(in the rows, 128 means zero)
Named turns come first, each shown by rows before and after it. Which turns, in which order, take the first row of each pair that follows to the second? Write the first one first, as in the answered first pair.
J345:
[115 125  81 122 107  94 173 121 101  90 136 112 142 109 125 107 141 104
 156 167 109 101  89 100 149 103 165 110 136] -> [110 126  91 119 107 106 171 120 101  85 134 108 145 110 115 107 141 103
 168 172 105 104  89 103 135  99 153 105 136]
[131 128 120 120 141 147 135 125 129 145 151 116 122 136 142 122 114 102
 113 142 144 133 124 116  94 122 129 102 113] -> [134 126 112 123 141 141 137 125 129 147 151 115 119 134 150 120 113 103
 104 138 145 129 123 116 104 124 138 106 113]
[114 140 158 108 132 152 123 108 147 109 128 121 130 134 115 125 122 111
 133 153 135 139 111 146  82 101 106 122 129] -> [132 157 143 128 129 145 110 122 136 123 150 125 129 128 119 125 132 132
 125 150 140 138 131 114  61 131 110 104 112]
J941:
[144 135 111 131 118 113 130 128 134 142 155 128 114 131 157 122 123 114
  92 118 146 117 131 122 131 133 166 138 118] -> [129 145 130 109 117 120 135 119 145 133 138 122 128 129 157 121 123 105
 100 129 146 110 126 151 127 106 160 141 127]
[152 137 154 143 177 134  89 106 128 146 132 116 119 114  95 121 134 109
 101 167 101 139 120 109 111 102 123 144 120] -> [160 132 143 153 175 126  88 110 123 151 138 120 110 114 103 123 133 113
  89 160 102 140 121  98 126 114 130 149 118]
[149  89 114 150 133 134 126 144 114 124 132 132 111 134 104 123 120 133
 136 118 104 142 115  90 162 153 128 138 122] -> [139  90 121 132 129 124 138 139 123 119 113 130 114 132 118 121 119 121
 129 117 107 130 107 125 190 124 143 156 131]
[145 142 149 105 140 138 115 141 136 144 116 136 151 170 156 128 110 124
 165 140 131 140  93 161  80  97 134  98 155] -> [161 136 133 128 143 138 103 149 122 152 141 138 141 175 148 130 110 136
 163 131 128 148 101 121  67 129 126  86 144]
J857:
[144 183 150 141 119  88 113 151 139 105 116 114 111 153 133 122 117 147
 133 133 137 126 162 117 128 109 160 131  93] -> [142 169 154 139 119  87 114 155 139  98 104 115 107 150 127 124 118 146
 141 126 126 128 161 122 153 102 156 143 100]
[105 131 160  86 141 130 142 118 112 138 111 151 136 139 124 135 153  98
 103 135 130 122 125 143  86 135 116 112 118] -> [110 143 154  87 136 119 143 122 114 144 113 151 139 135 132 132 157 104
  96 133 135 117 132 144  88 137 124 110 111]
[109 114 142 130 103 121 148 122 150 125  80 145 142  97 121 140 138 124
 117 118 107 146 110 132 196 103 141 159 136] -> [ 98  98 148 124 110 142 150 108 151 113  86 142 138 111 102 142 126 107
 132 127 104 161  94 129 173 106 117 152 145]
Then:
Each pair is two turns apart.
[150 185 139 130  98 118 109 119 118 130 149  98 105 101 151 124 137 108
 114 113 101 108 127 114 126 126 153 125 119] -> [145 156 150 128  99 121 116 121 112 119 129  97  97 101 133 128 139 102
 130 102  82 115 122 120 162 118 140 145 130] => J857, J857
[159 106  85 119 112  92 139 123 132 129 127 123  96 138 170  88 129 125
 115 136 129  97 126 144 208 100 163 167 131] -> [120  98 130  82 126 145 146  93 145  98 114 108 112 154 130  93 117  91
 165 168 122 114  98 170 149  66 106 150 151] => J345, J857
[142  70 156 148 120 137 123 147 111 102 101 136 128 137  75 134 132 143
 177  99  78 142 138 105 190 126  82 167 131] -> [158  81 140 165 121 131 112 159 103 114 119 140 126 133  79 132 139 158
 170  96  82 142 153  78 176 150  87 153 118] => J345, J345
[130  75 122 155 138 105 125 115 114 136 141 131 121  95 110 127 118 134
 134 129 154 141 143  91 161 169 135 144 106] -> [108  63 136 131 138 114 141  99 127 123 121 125 124 100 109 127 109 110
 137 137 155 140 120 126 173 136 132 161 125] => J941, J857
[133 154 119 163 114  77 131 144 146 139 142 121 149 116 143 127 149 125
 104 113 121  95 142  98 146 143 130 139 113] -> [113 117 135 145 117  90 149 126 150 121 114 119 142 128 133 131 135  98
 117 110 110 102 113 124 180 112 119 164 138] => J345, J857
[161 112 113 160 126 129 122 119  94 143 160 139  97 129 129 118 103 131
 110  96 142 143 137  86 110 172 141 106 116] -> [122 121 149 102 118 123 152  98 128 123 103 130 119 121 151 117 100 102
 109 111 149 119 113 182 152  89 161 141 139] => J941, J941
[159 134 132 127 124 129 103 147 118 126 129 118 115 136 126 116 146 142
 122 115 119 125 152  93 136 140 120 126 134] -> [141 139 146 102 118 124 119 138 132 119 105 115 124 132 135 116 144 129
 124 120 124 113 142 137 158 102 130 143 142] => J941, J941
[ 99 136 186  87 127 135 147 126 139 106  78 111 159 113 125 138 120 101
 145 153 123 120  82 206 141  65 107 142 130] -> [126 141 167 129 143 169 113 129 115 115 139 110 152 129  91 142 119 117
 163 163 125 148  98 116  42 141  61  84 108] => J857, J941
